In the rows, zero is written as 128.
Each path is a new rotation, seen through one point. The rows after it are directions, each followed by how far the rotation turns it, in degrees per step (0 if it stays put).
Each turn is a multiple of 5 degrees from 10 to 175, or 0.
Each row of a path follows its step; steps can be skipped.

step 1: [141 134 132 125 135 115 129 131 115 125 135 135 129 127 121 123 124 131
 128 130 129 125 119 123 117 131 133 124 119 132 112 127 113 125 130 136
 130 130 138 124 127 128 128 117 129 118 129]
step 6: [134 134 119 132 127 124 124 125 128 135 127 137 121 131 120 120 129 118
 129 122 136 128 127 141 120 131 136 122 126 135 126 128 108 121 126 133
 135 133 129 138 135 131 116 121 133 125 121]
step 7: [139 129 127 125 118 120 120 134 128 127 137 143 126 135 113 126 131 128
 123 129 120 133 124 127 137 126 138 121 122 138 121 128 126 136 112 131
 128 133 137 129 119 128 135 130 128 129 131]
step 9: [121 131 132 125 122 138 123 138 133 126 137 129 117 118 129 123 129 129
 126 122 127 124 137 126 130 122 119 126 125 129 134 130 128 141 124 144
 132 124 120 133 137 114 116 124 125 139 130]
step 10: [111 133 121 132 133 125 121 129 122 125 130 123 117 129 124 128 135 124
 126 142 124 126 136 120 121 133 129 119 118 122 123 127 116 135 127 128
 134 127 134 142 139 136 122 124 127 130 135]
step 12: [133 122 131 128 122 122 123 137 122 131 129 140 118 138 127 130 129 121
 137 122 128 134 128 133 142 123 145 127 131 131 122 124 123 130 132 139
 129 134 124 133 134 134 133 114 117 121 122]
step 14: [121 124 141 137 123 137 125 139 127 134 137 124 122 114 124 135 120 137
 121 128 119 125 132 126 125 138 125 115 120 131 121 121 129 136 126 137
 124 123 130 136 127 127 138 127 124 133 132]
step 16: [117 128 120 129 124 120 121 126 116 122 126 138 116 121 130 138 132 135
 134 129 126 131 130 128 134 121 128 137 124 138 136 134 118 137 133 136
 138 134 139 136 127 137 127 127 133 133 126]
step 19: [127 124 138 127 132 119 123 144 125 137 126 122 118 120 119 129 134 128
 132 121 128 136 131 130 128 128 125 118 133 129 108 132 123 127 133 129
 121 126 137 135 125 119 124 132 122 138 135]
step 28: [123 130 125 130 119 119 119 132 124 132 129 125 119 121 129 125 133 138
 124 128 109 133 134 122 130 123 134 129 126 134 122 121 122 129 132 136
 131 122 112 132 127 123 127 125 113 115 126]
[128 124 129 132 130 127 128 128 129 124 127 131 126 124 127 125 130 127
 128 127 126 130 128 127 129 128 127 128 131 128 128 129 130 128 131 125
 127 125 127 131 129 130 131 128 131 130 126]  10
[128 129 130 127 127 126 131 127 128 126 130 126 125 129 126 127 131 127
 128 129 128 127 129 128 129 130 129 128 127 125 131 124 130 129 126 131
 128 130 124 131 129 131 129 130 125 128 125]  20
[131 126 125 128 127 127 130 126 130 126 128 128 126 130 128 130 129 127
 127 128 126 123 123 127 130 129 131 130 127 133 125 127 128 126 131 129
 130 129 128 130 127 129 126 127 129 126 128]  70
[127 126 128 126 128 128 130 126 129 128 132 130 131 128 132 129 126 127
 127 128 129 130 127 126 135 125 131 127 129 126 130 130 128 129 127 127
 128 132 129 128 127 130 128 127 128 130 126]  80
[123 125 131 128 129 131 127 130 129 128 129 127 127 126 127 130 131 125
 126 126 129 125 129 125 129 131 128 127 128 128 127 128 130 125 128 128
 129 129 130 125 128 127 124 131 127 129 128]  70
[128 127 125 131 129 129 130 131 126 128 127 130 126 132 126 129 125 125
 127 127 127 127 129 128 130 124 126 130 129 125 128 128 131 128 127 132
 127 127 129 126 127 129 128 130 130 127 126]  80

step 2: [130 127 131 129 125 129 118 120 139 127 125 124 123 124 127 121 131 130
 129 123 126 133 115 124 134 123 112 128 133 133 140 129 127 116 140 121
 131 131 126 127 117 118 120 122 129 117 126]
step 3: [136 135 131 122 120 124 113 124 128 126 120 132 128 123 133 123 125 130
 126 129 128 132 119 140 119 115 122 130 138 131 128 138 135 125 120 129
 128 129 126 136 122 139 125 123 127 117 129]
step 5: [125 126 129 129 123 125 127 114 128 126 132 129 122 131 116 135 124 121
 123 125 126 130 134 124 133 123 123 126 141 122 115 138 133 127 143 125
 129 126 142 128 126 119 134 126 135 126 118]
step 8: [129 133 142 126 122 128 125 126 125 116 133 133 127 130 134 126 128 141
 117 129 124 132 136 129 127 127 128 120 116 125 123 134 122 126 140 121
 118 131 120 133 126 121 121 125 130 120 114]
step 17: [120 119 123 133 115 119 121 130 127 131 129 122 117 119 135 127 113 126
 130 127 126 122 129 119 133 130 129 133 123 115 133 126 128 121 136 123
 128 118 141 127 128 128 132 129 127 133 121]
step 18: [128 125 123 125 128 129 130 126 123 130 129 127 132 117 131 131 126 130
 125 129 127 121 120 127 142 135 121 135 129 129 130 132 137 113 131 124
 136 115 127 136 130 125 123 114 119 124 112]
step 20: [132 125 130 138 119 124 123 121 126 127 114 127 122 129 133 129 118 123
 124 126 123 139 130 128 123 115 134 133 121 122 136 136 137 120 130 119
 124 136 117 120 126 119 126 123 127 120 130]
step 21: [130 137 117 130 117 125 125 127 118 131 130 127 130 130 122 125 133 123
 116 118 127 131 132 133 124 126 127 139 139 125 134 148 134 121 135 126
 119 130 132 131 126 128 119 123 126 125 127]
step 24: [124 130 136 125 113 134 138 127 124 132 132 130 130 122 122 135 123 138
 131 124 124 130 126 142 134 116 126 127 117 116 126 137 127 129 133 124
 127 129 136 139 122 135 122 128 124 131 122]
step 32: [134 131 127 126 114 134 123 123 141 133 126 121 127 137 137 135 126 126
 124 123 128 132 133 128 108 124 133 121 122 124 128 128 122 126 135 126
 130 130 132 139 130 123 118 126 116 134 132]
[127 131 128 129 128 128 127 125 126 131 130 130 131 127 130 129 128 130
 128 126 125 124 127 128 128 126 127 128 128 126 132 133 130 126 127 131
 131 128 126 131 130 130 129 129 130 128 127]  120
[127 127 125 130 131 131 132 129 124 132 127 125 125 129 129 127 125 130
 128 129 128 126 130 131 128 127 129 131 127 128 130 130 129 132 130 126
 129 127 128 128 127 128 127 127 125 126 129]  10
[128 127 130 127 126 126 130 125 128 130 128 128 128 130 128 125 127 127
 130 129 127 133 132 129 128 128 132 126 123 126 128 131 127 128 126 129
 127 130 130 129 130 128 127 128 128 127 126]  90
[128 129 130 124 132 127 132 130 130 126 128 129 127 132 129 128 125 129
 126 128 126 129 127 126 129 130 127 126 129 127 126 130 130 130 130 130
 130 126 124 126 130 125 127 128 130 128 127]  100
[126 126 127 127 130 126 127 127 131 130 126 129 126 131 127 127 132 129
 129 130 129 126 128 128 131 130 128 131 129 131 130 131 128 125 131 130
 128 128 131 126 127 130 129 130 125 129 125]  90
[128 128 127 130 127 127 130 125 131 128 126 129 130 131 130 127 131 131
 124 128 130 129 128 132 126 128 128 127 128 128 132 126 127 126 129 126
 126 128 123 129 128 126 125 130 128 127 129]  60
[128 132 133 129 130 129 128 126 127 128 129 130 128 133 127 128 128 127
 131 128 129 126 131 130 128 128 127 127 127 129 129 125 127 130 131 127
 125 126 126 128 127 131 130 125 128 133 128]  20

step 1: [130 130 131 127 133 131 133 117 133 132 116 136 133 130 117 130 132 126
 129 119 130 126 137 118 134 129 132 128 132 127 136 136 131 128 144 130
 142 132 142 111 119 136 137 135 131 122 124]
step 2: [135 127 128 130 122 127 123 129 125 135 114 124 118 128 114 114 144 124
 132 131 137 122 125 121 132 122 123 131 126 114 122 125 135 128 124 135
 132 129 131 122 127 123 136 132 127 114 115]
step 6: [134 114 131 129 131 128 128 120 129 144 114 131 117 137 111 118 130 127
 130 123 135 126 130 129 123 125 129 129 128 116 135 130 127 127 130 140
 139 130 126 133 126 143 132 133 120 122 131]
step 10: [133 121 133 133 143 133 130 120 126 131 118 130 122 132 127 121 136 125
 131 136 132 123 139 133 121 143 127 133 139 125 121 130 120 118 128 133
 134 123 126 125 125 134 134 129 122 109 140]
step 20: [137 129 128 125 129 124 132 122 136 124 122 112 118 131 121 140 139 121
 128 125 132 119 131 120 110 124 132 131 127 128 128 124 123 116 126 122
 126 144 129 119 125 136 133 137 126 121 126]
step 21: [135 125 119 136 144 124 143 127 138 144 120 125 130 131 119 117 129 123
 120 125 137 122 128 118 127 128 137 126 132 131 139 132 131 130 129 128
 124 134 129 116 127 130 131 120 119 121 126]
step 23: [130 124 122 139 136 122 121 120 127 134 132 138 123 142 115 116 133 124
 122 134 128 139 122 129 119 130 139 131 131 114 138 120 132 128 129 121
 131 126 130 126 130 134 132 137 122 114 124]
step 24: [129 125 121 128 129 134 122 113 131 132 125 129 118 138 132 131 145 125
 119 118 125 124 134 113 112 123 115 128 134 127 135 129 124 119 126 120
 135 123 130 126 133 133 139 132 130 126 125]
step 28: [118 135 121 134 131 133 118 123 128 122 135 134 122 138 128 127 146 128
 123 123 135 134 134 121 124 126 132 142 136 116 136 131 128 116 128 135
 127 129 142 126 120 135 138 130 130 124 134]
step 30: [127 132 132 132 138 133 129 121 125 136 121 133 143 125 124 129 140 127
 139 128 134 127 124 120 121 131 124 123 147 132 129 128 125 118 118 131
 126 136 132 120 120 130 142 128 137 125 141]
[129 130 129 127 127 127 125 126 126 124 127 129 128 128 127 128 129 125
 127 133 128 127 129 129 128 131 130 125 129 129 123 126 127 125 126 127
 125 132 126 129 126 127 129 129 129 127 129]  145
[127 128 125 131 126 127 126 130 126 130 129 131 128 124 130 129 128 129
 130 128 125 126 127 125 123 129 125 127 128 129 127 127 127 126 126 124
 128 127 128 126 127 127 126 131 127 127 130]  70
[125 126 129 126 125 127 130 129 127 130 126 126 124 128 130 131 130 129
 127 128 131 129 128 130 127 129 125 130 128 125 126 128 126 126 127 130
 129 127 123 126 126 131 131 129 130 129 129]  175
[129 128 132 129 129 128 131 127 127 126 129 124 130 129 131 129 128 128
 129 129 130 130 128 128 124 128 125 129 128 134 130 127 128 130 125 128
 130 128 129 130 128 127 130 130 127 126 130]  70
[126 128 128 128 127 130 127 131 125 128 130 128 129 124 124 128 131 131
 131 128 130 128 128 129 131 125 126 127 129 132 128 126 128 128 131 130
 128 130 131 127 125 129 129 129 129 127 126]  25
[128 127 124 128 130 130 127 128 125 129 128 129 126 129 126 128 131 128
 128 128 127 130 128 129 127 130 128 132 131 130 127 128 125 128 127 129
 129 127 129 134 128 128 126 125 128 130 133]  20

step 0: [121 120 129 130 135 133 143 133 146 122 125 134 122 122 125 127 126 132
 132 134 127 127 122 129 127 125 119 131 127 132 128 128 132 123 126 124
 133 125 110 124 136 114 134 135 124 127 131]
step 3: [120 133 121 135 137 125 138 126 136 111 119 121 125 129 126 122 116 119
 131 137 128 122 128 130 126 124 124 130 126 124 127 125 122 116 125 122
 130 128 117 123 142 124 123 128 133 125 127]
step 6: [121 124 121 130 136 139 130 127 131 114 127 123 126 120 125 116 129 123
 136 127 121 121 130 135 131 121 128 121 136 132 127 136 120 123 123 129
 139 140 114 124 130 119 128 132 125 124 127]
step 7: [126 121 128 137 125 122 126 127 121 119 118 136 126 122 126 134 125 131
 121 140 133 120 129 133 132 118 127 132 126 134 117 128 123 116 134 133
 135 140 131 125 122 130 114 131 130 124 118]
step 9: [121 138 121 129 130 131 138 111 130 115 130 134 128 134 123 115 130 122
 132 129 119 115 123 132 132 131 133 121 135 137 129 131 123 118 131 122
 134 127 125 126 133 135 127 132 128 125 128]
step 10: [133 126 126 131 132 128 128 130 118 121 133 135 130 121 125 129 124 127
 119 133 124 116 128 136 127 130 141 136 130 129 125 134 134 128 129 130
 148 136 131 128 123 132 121 121 125 114 119]
step 11: [125 117 130 134 132 124 127 124 127 112 130 124 117 133 141 131 126 130
 128 131 132 116 128 123 126 141 123 133 129 135 128 127 137 128 133 114
 131 141 130 125 129 120 124 122 128 132 127]
step 18: [136 120 123 131 135 134 123 118 136 131 121 126 128 123 125 128 123 121
 124 119 126 120 129 137 134 128 130 130 132 126 122 132 122 123 132 140
 140 132 123 128 147 114 130 126 135 123 128]
step 27: [129 122 139 135 137 141 136 117 128 125 131 138 124 131 125 133 136 128
 124 137 126 127 126 142 130 131 120 130 119 134 127 130 128 128 133 119
 130 141 125 117 131 123 122 124 126 125 136]
step 28: [131 134 126 133 123 120 145 131 129 118 130 133 125 124 123 123 131 128
 136 128 114 119 113 131 127 126 121 130 131 142 121 117 128 132 128 126
 132 139 126 126 125 132 125 127 121 127 124]
[129 130 128 126 130 129 127 125 128 125 130 130 128 127 130 129 130 128
 131 127 127 129 127 126 127 131 131 128 124 133 125 129 128 130 129 127
 129 129 130 126 124 129 124 128 130 127 127]  20
[130 127 129 127 128 126 129 128 129 126 126 131 127 126 128 129 126 127
 127 132 128 129 125 127 126 128 121 129 128 129 130 126 127 129 127 127
 125 125 129 128 127 127 123 127 127 131 128]  90
[129 126 126 126 130 128 132 129 126 127 131 129 129 127 132 127 129 128
 128 128 129 128 127 125 128 129 130 128 126 128 130 124 127 125 128 130
 125 130 127 128 129 127 132 126 126 130 123]  125
[128 128 129 123 128 128 128 130 132 129 124 128 129 125 128 132 123 128
 129 126 129 131 127 125 131 128 130 128 127 129 128 127 129 128 127 127
 128 127 126 128 132 127 130 127 132 127 128]  20
[130 129 130 130 127 127 131 127 130 130 128 126 128 130 130 131 132 127
 129 126 125 133 124 130 128 125 128 129 125 127 127 126 128 131 129 130
 129 129 127 127 129 129 128 125 127 129 131]  10
